128 stands for zero in the data rows.
Some points, each followed by its number:
179 106 112 163 164 187 135 134 94 102 119 99 135 125 139 146 144 132 149 119 142 144 129 116 121 143 162 191 190 189 189 180 169 180 168 162 148 135 140 131 81 99 104 107 105 133 120 135 128 142 149 164 155 142 131 130 104 114 120 125 138 150 144 130 0
143 116 175 75 104 127 128 129 201 93 85 147 112 115 175 173 168 137 150 176 147 168 153 151 137 79 66 87 108 99 105 96 102 108 115 131 130 123 125 105 101 92 101 114 105 110 112 128 100 109 96 95 92 93 103 110 117 106 121 142 147 148 153 151 1
170 103 104 147 143 237 147 199 175 135 135 128 159 126 155 155 162 120 154 153 131 143 142 129 107 141 114 122 124 126 119 140 162 160 181 168 181 170 151 125 168 164 157 178 184 162 149 115 108 104 89 96 119 116 105 143 138 139 151 158 144 168 167 163 2
155 76 75 125 119 107 121 87 70 100 120 92 93 100 100 111 104 116 108 111 86 108 98 107 117 138 123 123 134 131 103 102 113 131 117 140 138 125 126 132 135 131 130 135 153 142 133 130 91 84 82 84 95 95 111 106 120 112 140 128 133 143 136 115 3
106 104 177 92 124 174 133 147 191 56 61 120 73 68 138 148 101 105 107 172 127 170 182 130 163 132 88 100 92 115 109 142 115 137 130 119 115 134 116 125 121 124 137 130 119 111 133 132 141 174 179 179 173 173 152 129 130 125 112 129 148 121 124 124 4
81 103 95 181 124 104 20 175 174 115 178 197 93 127 137 81 141 231 106 152 104 144 117 140 135 129 152 142 123 113 102 115 114 150 102 119 122 87 93 70 121 115 105 117 125 130 136 147 152 148 139 139 128 123 132 124 123 122 117 122 135 139 151 156 5
29 107 126 180 144 96 84 129 169 157 110 160 190 118 85 150 48 134 138 84 89 159 116 133 149 149 146 143 133 106 139 132 129 125 150 125 135 108 109 98 86 107 134 121 112 139 136 129 116 115 113 126 129 136 146 131 116 105 97 89 91 75 83 114 6
0 116 155 132 151 147 182 112 92 110 120 101 91 80 125 115 159 138 161 134 118 71 104 99 99 104 123 96 93 108 95 82 111 143 140 130 151 119 100 99 114 103 109 95 117 95 96 78 90 83 90 104 135 149 177 183 163 154 147 140 132 139 136 129 7
118 119 169 59 154 106 87 127 111 88 114 78 141 169 136 114 160 160 151 127 170 159 157 137 152 171 149 123 151 139 113 141 125 126 115 118 105 119 115 135 149 138 147 128 141 135 146 145 156 129 128 118 153 142 169 154 148 116 113 95 101 89 109 98 8
117 220 71 113 114 145 81 63 135 10 186 122 73 183 104 233 150 142 114 105 211 122 145 145 137 175 180 172 191 174 175 175 160 130 136 119 145 102 112 123 132 118 102 110 120 119 100 119 110 107 135 157 172 193 196 172 164 147 145 138 134 142 134 115 9
129 209 51 75 70 182 60 115 99 130 164 189 183 173 130 66 130 101 149 166 192 171 140 129 150 146 168 141 144 134 130 122 139 148 155 149 123 98 119 100 86 118 136 125 149 141 135 117 127 120 114 118 118 115 114 135 140 151 152 152 159 148 143 130 10
141 136 187 99 133 144 90 134 142 121 180 131 166 166 152 153 167 106 142 127 125 139 118 184 144 154 114 142 115 138 120 133 140 142 135 132 153 145 141 161 135 139 127 108 115 120 116 129 132 113 103 114 96 102 127 141 129 146 152 143 142 155 140 130 11
142 211 104 121 136 177 128 117 105 76 115 171 124 96 102 158 120 162 173 106 157 96 162 164 185 105 175 166 170 189 142 154 125 124 116 107 102 104 110 84 88 85 94 106 115 120 130 143 141 145 134 129 123 118 130 138 134 125 144 140 161 159 169 156 12
51 130 141 169 134 120 101 144 136 120 129 142 109 147 149 126 118 177 59 91 63 110 96 110 128 90 100 103 103 105 120 106 127 141 141 131 118 148 159 197 165 159 154 144 117 142 153 132 144 144 141 106 122 127 114 116 122 105 114 108 118 134 146 147 13
158 95 114 164 166 166 172 116 108 114 116 87 98 74 59 84 78 96 107 144 122 137 128 128 130 116 121 138 162 145 131 135 103 103 97 134 115 120 105 124 102 93 100 104 88 79 103 111 118 130 168 174 177 174 166 138 126 125 113 116 115 122 111 131 14
68 165 19 74 66 131 90 102 134 56 200 177 112 172 94 195 131 162 143 95 187 104 134 149 165 138 157 148 162 186 168 193 164 145 143 136 152 154 145 124 128 116 100 101 121 139 134 140 140 127 105 115 96 87 96 116 119 134 148 144 119 101 96 82 15
154 119 151 68 83 79 85 80 141 67 62 179 130 146 190 173 141 107 129 166 132 159 132 128 126 115 86 92 134 152 150 162 175 143 138 121 96 91 80 69 100 131 150 160 167 155 140 133 157 142 136 120 125 93 104 113 110 98 114 117 109 136 145 148 16
160 177 155 219 127 140 166 52 176 142 97 134 115 185 176 95 106 120 170 127 168 160 176 138 162 131 106 145 116 99 105 129 140 141 134 130 97 79 101 108 90 80 94 77 114 127 157 145 151 125 124 132 123 131 129 127 143 158 157 165 179 167 155 156 17
149 212 100 147 109 111 143 86 238 160 255 63 69 159 212 189 95 115 59 116 103 133 117 139 82 113 138 172 166 159 170 127 146 143 119 123 104 116 102 105 113 138 141 127 125 118 111 116 123 140 120 136 151 167 140 163 147 134 121 136 126 152 145 147 18
144 149 213 109 140 185 112 138 166 62 82 99 90 84 114 98 69 113 118 166 136 147 165 130 165 165 147 132 130 141 135 141 149 166 140 116 154 152 121 134 161 134 140 160 143 123 127 133 116 123 117 126 118 135 134 157 126 120 120 106 90 107 129 126 19
133 121 135 137 125 172 188 30 126 195 74 148 130 208 87 38 124 191 144 144 135 103 123 113 122 164 139 125 128 118 101 120 112 93 84 108 131 135 151 144 98 106 119 95 132 150 134 107 113 110 100 84 84 89 87 110 114 101 102 107 112 131 160 153 20
157 148 145 106 150 70 73 121 83 63 133 64 111 182 41 81 119 133 154 135 103 161 174 159 135 130 113 115 101 138 95 115 127 120 102 114 123 118 124 97 129 130 130 112 113 110 79 90 91 123 125 135 136 146 108 113 125 144 123 138 139 135 138 139 21
3 129 147 146 130 106 133 115 104 116 163 141 109 133 140 88 95 138 82 116 130 157 132 120 110 118 119 138 161 161 134 123 109 98 132 91 108 145 159 169 187 191 163 157 160 121 108 117 110 109 134 130 116 95 78 77 102 135 147 138 137 132 117 115 22
157 74 73 109 119 138 126 120 136 96 143 117 151 92 138 132 87 93 115 93 107 133 128 125 112 145 154 175 172 155 151 134 121 124 138 140 149 132 120 110 96 113 124 127 132 139 135 136 124 135 129 131 139 152 130 128 101 99 84 116 116 129 134 140 23
40 154 171 209 191 124 100 97 79 81 94 117 147 130 106 139 87 144 151 132 141 150 129 103 125 118 140 128 149 125 136 131 146 100 128 90 74 91 115 128 136 161 143 136 136 156 165 170 153 153 127 134 143 162 162 140 138 127 98 103 140 122 121 148 24
193 110 104 135 123 150 128 100 111 123 127 109 149 96 107 111 86 80 85 80 104 139 156 176 193 176 186 150 156 132 133 113 120 122 104 97 84 78 86 83 103 115 141 129 149 135 127 117 116 145 127 133 118 129 119 126 133 162 157 144 165 164 159 169 25
123 160 121 114 227 138 165 184 158 179 123 162 149 79 170 142 126 137 92 106 105 98 108 122 124 132 140 152 127 123 119 115 123 124 122 106 102 95 93 106 95 149 113 136 150 143 121 132 143 167 173 144 153 137 111 118 121 119 125 125 117 118 119 122 26
113 178 103 115 202 136 144 132 111 165 83 119 153 79 181 130 115 142 119 121 79 110 148 134 103 172 152 173 164 176 159 122 129 129 125 150 165 189 189 197 173 192 143 138 120 110 77 91 105 117 126 153 139 139 144 146 115 108 112 97 91 105 106 103 27
111 56 63 151 164 238 151 219 165 124 131 107 145 128 176 191 209 172 182 163 101 121 88 88 71 129 102 123 109 103 124 129 127 113 155 111 107 124 159 132 155 177 163 132 93 125 116 106 131 153 132 135 135 121 113 121 137 129 125 130 121 106 100 93 28
152 157 119 191 103 88 165 64 190 116 150 105 181 180 196 103 133 124 148 109 135 131 137 92 137 112 82 124 120 109 111 113 116 116 130 170 158 158 145 159 137 146 148 155 123 126 109 109 104 101 90 109 108 136 125 124 100 123 100 127 138 152 132 142 29
119 215 66 99 86 171 82 122 91 114 110 114 135 127 138 106 168 121 164 159 138 150 139 118 140 125 102 99 101 99 114 134 131 114 116 128 114 125 129 118 125 119 133 146 161 137 146 153 165 163 181 156 121 112 113 109 140 166 152 166 161 156 131 139 30
166 125 157 77 153 120 152 140 200 120 113 150 145 143 166 127 160 123 125 101 137 146 152 152 152 121 123 118 174 163 171 168 156 123 89 123 92 119 145 143 152 172 169 134 128 140 125 114 144 159 136 158 137 118 121 116 104 129 152 133 137 157 143 133 31
161 111 149 65 120 87 135 110 214 146 125 206 157 99 112 50 120 80 128 114 128 130 142 132 128 123 157 108 106 87 119 113 128 146 134 112 100 87 72 86 90 113 127 133 115 103 96 99 86 108 135 133 117 129 124 118 120 146 154 152 166 172 168 163 32
124 109 171 129 130 201 153 160 141 155 141 123 123 151 112 130 114 131 111 118 128 114 135 123 133 117 118 84 76 52 58 65 81 90 125 155 156 164 176 153 128 131 120 122 133 131 120 145 141 141 153 164 143 141 130 140 129 134 139 151 140 136 125 120 33
133 229 77 86 82 187 83 127 103 115 93 127 141 135 136 111 183 168 184 189 182 164 131 138 154 146 170 152 145 143 133 108 114 127 124 141 134 136 142 153 170 167 170 178 160 143 142 131 106 116 116 121 143 133 130 127 124 112 128 129 116 113 131 136 34
0 106 135 135 144 139 155 147 100 96 122 108 79 109 82 84 118 154 97 139 102 131 147 143 140 156 138 122 158 182 130 118 134 103 122 103 118 145 173 151 142 139 131 103 127 133 140 137 132 121 132 146 152 157 153 121 95 86 87 83 95 96 113 117 35
145 67 91 143 140 145 114 95 78 73 115 93 142 86 116 144 154 162 213 148 139 124 104 89 100 133 114 127 110 100 102 78 75 82 84 93 116 111 121 140 128 138 147 156 126 115 141 132 119 123 150 141 163 168 166 142 142 113 113 120 119 98 107 113 36
42 117 121 184 157 120 75 147 132 94 134 178 109 134 138 111 93 215 91 137 76 164 110 129 124 125 110 146 140 132 118 96 111 130 117 113 127 119 128 130 122 124 99 88 107 127 106 147 169 141 134 144 123 108 102 134 129 130 128 146 124 119 134 123 37
126 37 35 97 108 161 145 146 112 116 110 74 108 95 104 102 138 123 140 139 147 141 138 144 110 134 158 155 107 139 121 108 146 153 130 123 137 132 157 153 149 161 116 114 116 114 108 138 139 151 129 132 124 133 107 117 118 132 130 151 164 159 137 125 38
124 114 134 115 83 144 188 76 152 226 88 141 107 234 123 86 152 204 139 142 120 112 135 107 129 178 183 150 171 171 144 126 117 110 75 89 108 129 116 124 108 128 125 116 131 115 115 108 126 132 156 139 148 131 148 131 147 149 158 141 156 132 145 136 39
119 117 157 145 96 152 131 160 123 150 157 170 113 118 128 171 141 107 123 101 98 115 130 110 126 128 120 122 128 119 116 96 85 115 127 132 132 144 134 145 119 144 113 133 127 128 109 132 139 138 139 143 112 94 100 76 81 105 100 93 109 93 82 107 40
112 126 93 105 171 71 129 117 189 139 146 186 104 95 116 155 120 117 125 148 145 123 87 119 94 120 134 151 151 117 115 95 101 103 108 112 119 134 138 130 123 127 127 113 112 108 88 69 72 92 103 108 120 110 119 118 119 130 137 149 150 144 121 125 41
131 140 123 178 47 104 113 141 111 51 84 58 219 106 198 168 150 151 118 136 131 116 112 121 127 130 177 145 180 188 177 153 151 131 112 117 107 139 145 143 130 120 127 120 118 123 135 117 99 96 100 96 110 108 113 121 129 140 142 154 152 158 147 159 42
106 178 48 85 44 81 150 105 235 255 255 42 101 135 204 151 120 151 126 166 74 111 108 174 146 126 143 95 94 113 85 89 111 128 120 137 152 157 136 112 102 90 89 101 117 119 152 144 158 161 158 162 171 173 156 150 142 139 128 138 127 124 147 124 43
Which point above is nearest to each new point by angle? Its number follows each.
145 179 214 195 191 207 192 91 162 175 122 191 209 164 102 179 182 175 108 160 150 133 124 117 134 125 159 128 160 140 139 136 125 131 116 120 118 136 161 146 145 140 145 120 98 106 96 89 84 109 107 120 121 129 114 110 118 114 132 139 140 127 119 133 20
133 109 166 81 127 202 173 167 209 70 60 131 109 109 158 172 115 119 109 175 132 161 163 125 184 148 121 144 136 121 122 164 131 130 130 100 106 103 105 119 122 116 134 126 132 128 126 130 126 133 149 141 143 143 138 123 136 130 118 127 136 131 140 146 4
150 148 176 131 180 192 169 83 148 139 149 162 187 143 78 141 163 150 90 149 123 102 80 78 40 50 73 84 117 137 146 130 118 122 132 107 106 90 108 108 136 144 161 143 147 129 99 96 101 91 96 124 124 137 126 139 131 132 126 127 144 149 156 135 7
100 61 103 96 126 87 137 99 144 161 101 165 106 87 108 64 77 70 94 145 129 106 117 132 113 102 126 101 97 128 165 143 135 138 126 123 132 131 110 122 135 119 141 152 163 154 179 170 172 171 163 146 157 158 160 148 130 116 119 128 121 117 99 72 4
144 80 90 110 114 112 156 98 119 151 154 138 120 121 119 96 101 105 98 117 105 91 93 87 85 101 122 124 148 163 163 159 173 123 112 99 110 102 108 121 122 110 105 105 106 103 112 99 115 118 116 117 137 152 149 158 163 152 138 145 143 141 137 155 14
127 138 111 128 203 111 163 87 163 40 87 102 10 55 54 179 130 113 161 145 153 122 115 147 119 120 151 155 134 140 144 139 141 183 155 139 141 122 112 123 111 100 127 136 137 123 134 131 101 100 114 121 108 141 141 150 138 153 144 141 140 132 137 129 9
132 152 198 155 124 190 111 143 127 133 135 87 98 143 111 122 92 143 106 109 96 118 132 121 85 85 91 76 85 117 133 115 117 108 131 138 138 127 114 105 100 122 120 116 120 134 111 117 127 134 117 129 150 142 133 128 131 112 109 104 105 105 97 125 33
4 130 141 98 105 115 163 108 72 102 135 105 96 94 109 89 97 78 122 116 122 130 154 137 158 153 164 146 165 171 138 114 118 134 125 129 140 140 138 117 137 132 132 131 156 142 161 165 153 138 126 121 105 121 138 163 147 145 136 116 94 110 132 144 35
45 96 102 176 136 79 34 87 165 184 70 193 255 167 91 235 66 163 201 116 114 153 109 141 138 159 157 160 133 114 145 135 106 97 120 99 123 119 120 118 124 113 108 82 96 109 80 93 97 93 112 111 131 141 152 121 138 117 122 116 122 121 130 122 6
131 180 86 132 35 83 198 191 255 255 255 72 129 99 120 128 142 155 176 190 127 118 74 71 84 49 85 98 91 117 100 98 89 121 128 126 130 122 120 147 141 139 130 126 127 149 129 142 147 147 109 107 125 109 108 124 121 124 134 114 131 124 110 121 43
153 165 225 147 128 173 100 138 125 152 180 122 156 152 108 93 114 96 144 135 154 169 125 149 109 79 55 71 77 88 128 123 139 127 149 135 156 125 126 137 130 106 125 133 123 104 138 123 134 140 139 108 119 114 96 117 151 131 118 118 99 91 103 138 33
143 134 146 174 98 102 164 124 77 156 178 173 101 79 132 129 109 97 106 107 109 153 120 113 101 83 119 124 69 95 126 118 101 104 118 79 90 95 124 108 110 110 109 107 107 112 120 123 133 156 156 171 157 158 141 126 129 132 154 158 177 169 161 139 32
96 117 155 163 91 93 124 106 62 153 186 201 118 83 125 135 120 72 116 125 101 133 122 75 99 102 121 130 119 100 112 141 127 144 167 150 136 125 101 79 57 61 83 122 139 160 167 157 122 98 81 91 83 89 100 110 123 128 171 173 165 132 131 103 3
91 187 37 71 67 159 61 93 73 116 110 136 136 127 111 55 84 76 98 98 103 110 82 73 121 120 139 118 132 118 126 114 150 143 148 146 143 162 151 152 151 152 144 160 160 153 144 119 121 121 124 131 159 133 124 122 149 121 136 130 139 112 107 94 10
119 136 78 76 208 66 101 109 51 123 25 97 147 78 191 141 127 105 53 81 139 133 165 134 148 136 89 101 89 139 127 116 111 125 90 125 124 125 142 148 155 116 115 137 129 112 136 133 84 77 91 93 108 121 149 139 139 137 151 149 151 157 137 107 3
135 156 152 200 113 149 176 33 157 198 122 144 124 250 195 114 142 140 148 92 115 97 132 116 115 106 105 129 115 105 108 121 116 153 154 150 159 156 160 140 136 106 108 65 88 82 127 133 154 155 168 152 149 138 137 120 123 130 143 148 163 157 150 145 17
151 78 87 142 125 163 140 126 87 113 134 128 167 165 163 162 161 148 157 162 168 176 156 135 122 115 106 108 92 85 74 114 126 146 142 140 132 143 139 125 116 131 136 145 143 151 146 136 135 130 140 122 109 99 90 71 79 71 82 98 107 117 133 138 28
141 149 226 132 121 194 126 146 171 165 146 124 143 103 117 64 71 116 144 92 122 117 108 115 75 69 93 95 86 104 130 122 112 135 141 144 144 144 151 151 156 143 157 147 168 128 138 141 137 121 156 147 155 161 146 120 126 112 117 117 123 120 128 131 33
104 144 123 189 67 89 135 112 135 28 101 48 195 84 181 156 180 150 105 139 108 147 133 124 112 105 111 91 113 146 135 177 151 134 150 151 159 131 144 99 102 91 111 96 119 114 131 130 140 146 125 125 100 108 115 133 143 163 170 184 163 163 155 128 42
141 129 183 95 109 145 102 159 174 158 156 130 132 124 117 63 110 110 154 107 182 147 102 148 126 96 113 140 131 104 97 88 101 110 141 165 158 154 156 154 136 134 147 147 126 150 144 141 139 161 164 168 165 173 161 155 158 165 153 150 149 145 137 139 33
120 139 111 113 207 79 124 121 103 109 150 132 103 119 104 112 93 105 125 144 129 110 105 103 124 66 90 85 84 65 70 46 97 106 116 119 130 134 132 144 161 152 116 110 106 107 115 144 140 158 145 153 152 168 149 163 134 145 150 146 140 149 136 118 33
153 122 125 66 128 66 98 139 83 128 184 127 167 236 152 156 130 152 140 113 85 88 162 110 177 148 151 161 157 110 155 148 119 111 138 113 116 106 123 116 134 113 161 146 134 130 128 119 128 126 120 122 118 113 116 118 108 106 111 100 124 137 136 149 8
154 129 136 112 33 51 72 170 73 222 114 64 139 117 50 115 160 138 90 120 157 124 160 147 135 128 131 141 158 139 112 94 106 140 157 167 162 144 140 133 150 144 143 121 143 158 171 166 165 136 94 82 86 97 118 117 127 129 128 117 130 137 154 149 3
144 135 160 105 126 101 102 106 173 124 102 186 133 105 93 85 138 100 123 134 103 130 139 150 130 139 153 119 134 164 165 142 158 149 126 102 127 131 135 131 129 137 126 134 135 166 138 137 138 132 118 123 142 136 152 171 174 160 160 148 123 136 120 132 32
128 84 133 80 132 119 176 113 177 110 76 175 114 131 177 115 154 151 139 147 171 135 99 113 119 104 104 104 93 103 100 109 134 121 136 122 120 111 120 105 105 118 140 130 144 134 105 100 117 88 115 125 124 110 115 108 114 102 137 130 124 121 125 108 1
103 128 146 128 169 78 91 116 99 68 150 77 95 156 45 102 133 130 192 189 125 166 159 164 141 136 96 90 55 91 93 90 106 131 129 141 133 154 113 100 117 145 118 130 137 114 86 99 85 88 79 94 100 119 120 126 132 127 132 131 124 104 122 98 21
129 158 165 141 177 194 180 86 157 161 121 182 205 175 71 159 164 146 51 160 135 143 134 145 130 115 108 74 94 75 71 73 72 86 97 111 130 178 192 172 195 170 139 130 131 106 103 104 116 106 121 150 141 119 112 115 117 133 139 143 127 138 118 127 33
126 187 69 82 142 108 105 143 108 176 78 105 140 74 178 146 162 156 141 157 95 113 191 167 110 161 122 139 113 106 125 124 130 167 161 158 143 126 121 161 151 154 150 152 131 125 148 146 110 119 119 107 89 131 111 120 142 137 129 130 123 107 105 125 27
99 128 104 102 217 88 131 180 94 133 167 97 156 135 177 112 108 129 147 151 190 153 155 116 185 160 192 176 189 163 143 113 119 120 131 137 160 173 145 153 138 132 103 101 107 99 121 112 127 121 123 100 90 83 102 120 124 136 135 122 89 111 101 98 27
165 101 131 63 95 38 103 73 97 132 145 148 116 148 117 129 102 156 134 132 134 128 137 146 159 163 143 167 126 128 140 162 144 149 154 171 154 156 150 144 119 134 136 131 140 151 136 142 132 128 126 145 145 135 144 160 141 134 147 137 126 133 150 152 15
158 95 124 72 82 86 130 127 131 149 143 175 154 192 183 207 160 164 118 137 134 101 107 104 98 95 86 128 138 160 162 173 142 139 130 124 114 131 110 124 117 155 137 147 152 158 151 147 132 119 105 96 97 109 126 138 144 147 155 168 179 177 182 184 16
159 169 165 242 107 119 167 132 182 45 126 85 239 98 210 150 149 142 73 110 86 135 100 122 110 109 133 104 119 138 120 148 126 123 126 135 126 118 129 135 124 121 118 99 109 122 134 137 149 141 137 136 134 124 142 153 176 144 161 145 143 132 142 140 42
147 122 175 147 96 167 137 170 141 167 128 171 99 95 139 137 84 109 119 122 167 151 174 191 186 213 159 130 100 107 97 101 147 160 146 165 160 130 141 122 105 116 132 116 133 152 164 148 154 142 129 116 129 126 124 120 121 125 116 115 138 130 119 120 19
146 107 170 83 87 175 122 149 175 152 102 103 144 142 138 115 119 133 128 93 122 114 125 153 127 123 139 153 113 123 133 132 124 128 155 134 142 119 119 94 91 74 82 97 117 129 138 158 182 172 186 185 160 130 118 109 95 114 113 127 139 150 141 154 4
180 89 83 112 111 113 124 111 134 148 158 152 160 155 141 130 110 96 86 92 123 116 135 133 144 102 119 108 119 128 135 127 113 134 117 111 117 130 103 119 113 117 116 118 121 148 136 139 145 132 134 135 125 133 140 127 131 137 127 140 154 151 151 163 25
139 178 151 145 250 85 122 129 82 115 93 119 120 85 192 159 129 138 91 105 159 122 136 125 177 125 138 122 120 103 106 118 101 102 121 126 116 105 87 81 86 105 120 114 122 93 106 95 118 129 162 169 172 162 143 134 123 135 126 122 117 123 113 125 26
98 180 59 74 138 177 117 130 138 167 119 177 175 170 167 155 153 140 155 141 100 110 109 86 89 128 126 132 166 177 140 136 132 105 101 117 115 126 133 158 169 166 132 97 85 89 71 112 136 129 128 122 126 122 92 69 65 58 62 105 123 121 136 101 27
153 137 186 119 154 108 105 94 150 106 58 148 121 85 87 80 130 97 104 91 107 141 150 132 143 154 157 150 147 138 141 149 140 104 103 102 105 88 125 142 133 154 145 145 150 143 134 126 130 129 132 133 133 128 130 127 143 158 167 158 158 141 142 119 25
173 71 81 131 128 146 143 105 91 96 110 84 126 115 128 140 147 159 147 152 151 150 128 143 119 106 96 136 141 149 171 177 148 134 137 125 127 135 156 153 159 148 148 135 136 113 137 133 142 140 146 110 92 79 83 101 116 124 122 124 132 134 135 146 38
131 73 95 146 156 168 164 132 117 126 135 105 135 105 125 141 138 145 141 106 95 104 101 127 132 142 164 160 110 124 134 123 124 138 120 100 105 121 146 151 140 131 132 127 118 145 154 132 123 123 99 108 125 144 148 133 135 134 129 121 111 110 103 91 28
119 133 162 142 74 127 104 147 89 158 161 186 79 70 126 129 118 118 165 139 158 138 125 111 124 116 107 110 137 134 131 130 150 158 154 180 195 180 189 179 168 133 135 96 107 106 106 102 111 117 130 153 166 173 167 160 123 118 108 98 110 115 123 110 27
90 71 144 82 102 179 119 154 163 146 120 78 106 118 118 109 119 175 135 118 110 102 104 142 116 139 148 135 113 121 126 126 112 104 127 116 107 120 124 110 121 126 134 140 154 143 144 140 137 131 138 145 125 110 112 114 108 125 146 138 131 121 110 79 28
111 120 142 86 127 178 117 151 135 102 153 120 175 185 151 159 170 103 121 126 114 131 127 138 112 113 104 116 138 154 160 155 167 116 124 114 131 124 134 135 148 114 114 124 128 121 145 144 125 131 131 126 115 167 164 150 155 151 117 128 124 135 136 130 11
158 158 213 146 112 193 132 153 131 151 129 131 90 121 166 179 122 182 155 139 139 139 158 129 132 133 117 90 99 126 131 151 174 190 156 171 157 144 127 132 114 118 149 160 147 163 138 113 108 110 122 163 157 145 146 143 127 148 166 163 152 154 159 143 2
169 166 183 187 95 92 125 137 51 163 163 168 79 56 124 101 126 103 131 117 141 135 150 151 138 105 133 117 112 118 119 134 151 147 142 147 138 98 105 83 96 70 86 88 115 123 138 154 137 113 93 95 74 77 89 119 116 136 116 131 143 147 147 165 17
178 96 103 148 140 157 166 164 129 144 184 126 152 125 124 130 123 126 134 100 89 79 97 109 103 110 136 136 126 140 143 135 133 133 144 140 132 125 128 107 114 126 130 130 140 148 153 141 142 130 134 130 127 126 134 140 131 133 141 168 154 151 165 152 2
112 114 162 104 163 148 157 133 169 135 220 165 204 159 109 179 163 129 108 153 114 145 107 136 122 127 123 140 102 105 131 126 147 179 178 173 162 151 147 125 132 122 97 80 96 92 80 128 110 89 103 94 79 106 127 112 125 116 129 122 114 115 124 107 11
71 102 86 178 126 58 3 115 203 230 50 201 255 154 25 178 0 42 167 98 118 102 93 122 106 146 138 128 140 166 108 102 107 119 96 96 88 125 129 117 152 173 183 159 159 169 144 130 164 162 139 146 145 142 134 142 134 106 106 117 113 98 125 117 6
124 72 87 143 160 159 189 141 150 164 147 131 134 129 157 94 83 56 66 65 109 117 129 128 152 157 156 152 172 144 131 113 133 118 106 128 144 119 137 129 125 106 132 128 136 130 128 129 124 137 140 139 146 166 140 138 138 123 109 122 126 126 115 115 23
158 134 128 169 23 43 71 169 90 120 102 39 143 74 138 183 137 173 156 163 174 130 136 184 186 171 169 125 121 87 153 133 143 141 130 105 98 112 131 122 146 137 140 134 143 114 116 115 130 131 145 144 168 152 146 146 136 128 124 126 133 132 117 143 42
188 99 104 143 131 124 142 97 102 131 123 132 117 122 137 136 126 153 146 151 143 123 113 117 131 145 150 139 137 132 116 134 140 136 124 124 131 124 118 122 136 104 121 128 163 147 153 132 126 108 113 120 122 122 125 121 140 155 158 137 149 137 132 148 3
163 102 130 161 132 146 95 72 97 88 141 111 158 103 148 169 171 176 185 147 160 161 149 165 151 151 151 158 133 125 134 114 123 146 164 147 147 141 123 111 112 139 154 164 142 137 102 91 88 105 112 119 116 120 99 92 115 111 110 108 115 92 88 110 34
138 150 159 125 172 171 136 73 105 108 106 132 176 133 44 127 147 102 66 159 147 154 129 146 101 103 118 116 123 147 123 114 89 115 93 115 114 131 138 115 129 114 114 104 136 119 124 156 161 163 173 166 151 143 128 132 132 143 152 178 176 179 173 145 14
158 172 198 209 151 141 189 162 84 179 200 206 98 71 144 134 145 138 166 132 125 166 141 136 127 84 107 128 118 137 171 160 119 127 130 125 132 160 138 119 126 109 114 136 149 133 151 132 131 122 127 139 164 149 159 175 161 127 114 104 92 106 132 131 26
122 137 207 143 102 146 77 93 89 108 124 110 75 110 103 119 111 144 124 143 119 100 126 130 113 161 150 137 128 118 114 131 142 146 166 160 153 139 144 138 142 146 147 142 135 123 119 122 112 111 94 104 90 96 111 134 138 158 170 171 149 133 116 122 19
111 97 54 168 109 129 20 190 213 255 137 159 158 248 121 136 169 0 54 160 144 75 168 147 183 135 152 144 117 124 98 105 115 102 109 115 141 143 140 137 135 99 98 130 123 144 180 185 170 140 112 102 102 120 111 117 105 111 122 135 113 143 127 99 43
126 121 117 118 134 184 213 102 146 191 86 143 147 166 39 91 145 164 84 171 155 132 120 89 103 102 99 94 120 80 96 116 108 119 114 112 122 132 110 104 120 119 133 148 152 126 110 79 84 80 94 120 137 155 163 170 161 120 118 118 114 131 164 154 20
107 113 98 225 168 173 23 186 198 80 147 196 70 110 156 79 160 153 121 124 158 81 124 126 107 110 118 107 95 82 108 72 83 65 73 80 87 106 106 113 104 113 94 88 81 79 89 90 94 121 137 115 124 118 103 63 83 99 116 126 156 157 149 136 5
123 83 132 95 133 93 127 96 111 131 144 165 132 160 155 142 123 146 147 166 173 140 165 177 151 166 181 192 153 159 160 148 156 164 150 143 147 145 132 122 125 141 128 118 120 119 130 128 128 125 156 127 123 107 109 81 88 96 117 111 111 112 100 87 15
112 134 132 203 75 91 161 101 185 95 142 92 204 105 173 98 105 114 119 126 133 174 148 122 153 157 137 179 180 176 157 155 137 125 121 127 125 118 125 145 135 156 150 156 136 167 148 136 138 157 136 113 150 148 139 154 155 114 118 111 100 83 108 95 42
157 152 198 184 110 143 124 126 82 153 158 194 129 112 165 161 139 106 134 113 125 147 142 130 118 128 122 119 176 171 143 136 131 91 110 121 125 127 134 138 144 123 126 134 135 128 145 136 128 134 141 124 137 130 131 124 134 129 142 152 177 164 158 144 12
153 108 127 75 101 87 108 130 182 138 98 178 155 137 142 148 207 152 153 160 157 154 150 123 112 111 138 125 106 93 71 92 106 111 119 127 108 113 118 138 134 155 134 149 160 160 169 160 149 128 121 115 105 89 95 93 104 129 140 143 171 158 145 149 1
150 85 93 142 136 123 162 111 111 157 134 126 113 127 120 115 107 109 68 113 116 130 111 125 128 99 89 85 71 79 90 125 151 130 147 150 153 160 163 156 164 143 136 146 130 108 109 106 127 121 146 149 134 129 130 127 133 152 139 149 143 138 122 125 33
112 106 179 111 120 188 120 146 154 152 135 90 102 129 97 118 115 142 100 105 109 99 150 166 147 115 136 97 93 104 153 126 148 126 135 109 99 91 96 99 99 123 118 134 133 134 135 145 128 143 152 154 147 163 144 144 152 148 133 143 137 110 106 102 4
106 78 120 72 130 93 115 117 92 123 150 95 92 129 93 133 136 162 122 118 84 65 108 113 118 144 131 144 134 112 115 90 82 79 94 99 122 116 143 129 124 135 147 158 129 138 130 109 104 137 132 137 167 163 132 140 126 118 99 110 118 109 105 113 36
129 168 120 126 221 77 128 114 71 110 65 53 47 56 145 71 99 126 101 92 181 148 146 154 145 144 121 129 116 118 98 122 113 107 154 162 169 164 170 137 147 123 118 112 100 102 101 128 97 100 84 98 103 107 128 131 112 109 111 90 90 101 105 107 27
